In the rows, 100 means zero.
Where one turn sends some rows of the set: a few examples, then the rows asked
pazul: |  90 |  91 |  93 |  83 | 139 | 122 | 106 | 120 | 124 | 130 |  89 | 103 | 119 | 105 |  85 | 109 | 123 |
tis: |  99 |  83 |  97 |  79 | 125 | 119 | 148 | 101 | 120 | 127 |  76 |  88 | 108 | 109 |  89 | 100 | 107 |
nemil: | 100 |  93 | 114 |  78 | 108 |  96 | 113 |  87 | 116 | 128 |  97 | 116 | 122 | 113 |  74 | 112 | 115 |
Loke: | 108 | 105 |  97 |  82 |  98 |  98 | 140 | 111 | 111 | 121 |  83 | 100 | 102 | 101 |  81 |  99 | 103 |
gom: | 112 | 101 |  95 |  87 |  93 | 105 | 141 | 109 | 106 | 131 |  88 |  99 | 108 |  90 |  81 |  97 | 114 |
pedas: | 107 | 121 | 101 |  82 | 108 | 125 | 116 | 109 | 120 | 109 | 105 |  98 | 124 |  98 |  65 |  97 | 117 |
verid: |  85 | 101 |  89 |  78 | 132 | 112 | 110 | 111 | 125 | 133 |  87 | 107 | 117 | 125 |  94 | 100 | 115 |
bis: | 115 |  97 | 117 |  84 | 121 | 136 | 129 |  89 | 121 | 112 |  97 | 105 | 141 | 114 |  85 |  96 | 111 |
bubek: | 110 |  99 |  96 |  64 | 143 | 115 | 132 | 108 | 102 | 125 |  85 | 106 | 118 |  99 |  92 |  88 | 103 |
fekir: | 106 | 126 |  99 |  95 | 110 | 112 | 113 |  95 | 118 | 116 |  91 |  97 | 132 | 114 |  70 |  88 | 107 |
Fabor: | 103 | 107 | 114 |  66 | 128 | 108 | 126 | 108 | 108 | 123 | 105 | 113 | 111 | 103 |  83 |  83 | 126 |
Lumuk: | 118 |  97 | 108 |  81 | 118 | 129 | 132 |  93 | 121 | 112 | 102 |  95 | 148 | 105 |  90 | 106 | 112 |
leno: | 107 | 104 |  99 |  88 | 103 |  97 | 136 | 103 | 100 | 137 |  80 | 102 | 117 |  89 |  72 |  94 | 113 |
lub: | 100 | 106 | 111 |  94 | 126 | 130 | 116 | 106 | 104 | 129 |  65 |  99 | 121 |  96 |  90 | 102 | 122 |
zasis: |  98 | 111 | 116 |  88 | 115 | 112 | 127 |  97 | 119 | 133 | 109 | 110 | 122 | 111 |  82 | 120 | 129 |
zep: | 121 |  96 |  91 |  78 | 140 | 116 | 141 | 110 | 111 | 138 | 101 |  91 | 123 | 102 |  84 |  89 | 121 |
zivu: | 125 |  98 | 113 |  88 | 114 | 130 | 122 |  86 | 116 | 124 | 100 | 106 | 142 | 113 |  84 |  88 | 113 |
Mefo: |  96 |  88 | 101 |  77 | 111 |  96 | 119 | 101 | 117 | 104 | 105 |  96 | 122 |  98 |  78 | 104 |  99 |
bof: | 106 |  82 | 101 | 100 | 124 | 117 | 127 |  90 | 123 | 136 |  79 |  88 | 103 | 101 |  82 |  90 | 111 |
Dapi: | 116 |  83 |  94 |  89 | 118 | 124 | 128 | 122 | 116 | 131 |  78 |  99 | 136 | 101 |  81 |  90 |  92 |
vilo: | 117 |  85 | 106 |  76 | 117 | 113 | 120 | 121 | 109 | 126 |  91 | 126 | 125 | 119 |  99 | 104 | 112 |
foni: | 104 |  91 |  85 |  96 |  96 | 113 | 117 | 103 | 126 | 123 |  76 |  90 | 137 | 108 |  81 |  91 | 108 |
tebo: |  94 | 110 |  91 |  94 | 105 | 131 | 121 | 113 | 121 | 114 |  72 | 100 | 129 | 104 |  95 |  98 | 103 |
Nika: | 122 | 102 |  88 |  80 | 115 | 120 | 137 | 106 | 128 | 144 | 102 | 114 | 125 | 124 |  83 |  90 | 117 |
vulu: |  95 |  96 |  90 |  82 | 138 | 107 |  99 | 118 | 123 | 133 |  87 | 104 | 116 | 113 |  84 | 101 | 114 |
Pasub: | 106 | 102 |  98 |  99 | 105 | 119 | 112 |  89 | 129 | 119 |  91 |  98 | 112 | 113 |  85 | 121 | 121 |
zudu: | 109 |  91 | 102 |  76 | 118 | 111 | 113 | 113 | 109 | 137 | 103 | 121 | 136 |  96 |  96 | 110 | 125 |

lub goes to Mefo
Pasub goes to Fabor
tis goes to fekir
Now these:
bof goes to pedas
bubek goes to foni
Loke goes to zivu
leno goes to Lumuk
zep goes to tebo
vulu goes to gom

Where one turn sends some rows of the set: a few examples, then the rows asked
dedem: | 105 |  85 | 110 |  89 |  86 | 107 | 110 | 117 |  92 | 102 | 100 |  87 | 113 |  85 |  98 | 103 |
belaf: |  93 | 102 | 106 |  86 | 104 |  91 |  90 |  97 |  94 |  94 | 103 | 106 |  80 | 105 | 109 |  79 |
saref: |  74 |  99 | 101 | 102 | 113 |  89 |  84 | 115 |  98 | 109 | 115 |  97 | 112 |  74 |  94 |  99 |
Zuvi: | 110 |  85 |  99 |  97 |  95 | 112 |  99 | 119 |  92 | 105 | 101 |  92 | 114 |  87 | 116 |  87 |
kar: |  94 | 106 |  98 |  74 | 113 |  99 |  76 | 100 | 104 |  90 |  90 | 107 | 102 |  89 |  99 |  89 |
pemel: |  92 | 105 | 111 |  74 | 103 |  92 |  89 |  93 |  94 |  92 |  92 | 120 |  93 |  95 | 105 |  99 |
sakuf: | 104 |  82 | 110 |  96 |  97 |  98 | 111 | 117 |  89 |  89 |  98 |  91 | 113 |  78 | 100 |  98 |
seman: |  92 |  91 | 114 | 103 | 108 |  84 |  86 | 111 | 106 |  96 | 103 | 108 | 111 | 100 |  78 | 106 |
pubi: | 111 | 113 |  86 | 124 |  96 |  92 |  95 | 104 | 101 | 105 | 100 | 106 | 102 | 103 | 116 | 106 |
gonu: | 105 |  91 | 105 |  94 |  89 | 102 | 110 | 122 |  91 | 101 | 109 |  89 | 101 |  88 | 111 |  79 |
voki: | 100 | 126 |  82 | 113 | 103 |  86 |  91 | 103 | 111 |  95 |  97 | 105 | 107 |  90 | 101 | 109 |
muler: | 112 |  95 |  99 | 104 |  92 | 108 | 112 | 116 | 102 | 104 | 111 |  91 | 120 |  78 | 107 |  95 |
sorod: |  91 | 111 | 108 |  88 |  93 |  93 |  89 | 122 | 108 | 117 | 109 | 119 | 117 |  90 |  97 | 111 |
rop: | 102 |  81 |  99 | 104 |  90 | 113 | 113 | 118 | 104 |  95 |  98 |  90 | 109 |  87 | 108 |  98 |
Bamot: |  94 | 122 |  92 | 116 |  97 |  81 | 106 | 103 |  94 | 102 | 104 | 106 | 101 |  81 | 112 | 114 |
tili: |  69 |  99 | 103 | 103 | 103 |  89 |  93 | 113 | 104 | 107 | 119 |  93 | 106 |  72 |  92 | 100 |
noko: |  94 | 118 |  93 | 121 |  94 |  83 | 102 |  97 |  97 | 103 | 103 |  95 |  97 |  92 | 101 | 118 |
nidut: |  94 |  93 | 107 |  76 | 112 | 105 |  84 |  90 | 101 |  92 | 104 | 105 |  98 |  89 | 104 |  82 |
Mef: | 104 | 122 |  92 | 115 | 102 |  86 |  95 |  89 | 112 | 100 | 108 | 112 |  99 |  99 | 106 | 107 |
vak: |  96 |  99 |  99 |  90 | 112 | 101 |  76 |  91 |  94 |  96 |  95 | 109 |  91 | 102 | 115 |  86 |
simu: | 109 |  98 |  94 |  95 |  96 | 106 | 101 | 125 | 104 |  95 |  97 |  88 | 124 |  77 |  97 |  96 |
kiz: |  87 |  93 | 103 |  78 | 102 | 111 |  88 |  94 | 105 |  95 |  93 | 112 |  89 |  98 | 115 |  91 |
Papu: |  84 | 112 | 110 |  85 |  88 |  92 |  94 | 115 | 115 | 114 | 113 | 117 | 108 |  89 |  95 | 110 |
tek: |  87 |  90 | 117 |  98 | 100 |  86 |  93 | 107 | 112 |  94 | 107 | 103 | 106 |  99 |  77 | 105 |
tiz: |  84 | 106 | 107 |  72 | 103 |  98 |  83 |  89 |  93 | 100 |  97 | 106 |  89 |  93 | 105 |  99 |
Nat: | 105 | 119 |  94 | 118 |  91 |  84 | 108 | 107 | 101 | 104 | 109 | 104 |  91 | 104 | 112 |  98 |
Lomo: |  89 | 114 |  85 | 121 |  99 |  94 | 100 |  97 | 109 | 100 | 100 | 105 |  92 |  95 | 117 | 110 |

Bamot goes to sakuf
vak goes to pubi
Now these:
noko goes to dedem
nidut goes to Mef
saref goes to seman
Papu goes to tili
voki goes to simu
Nat goes to gonu
kiz goes to Lomo

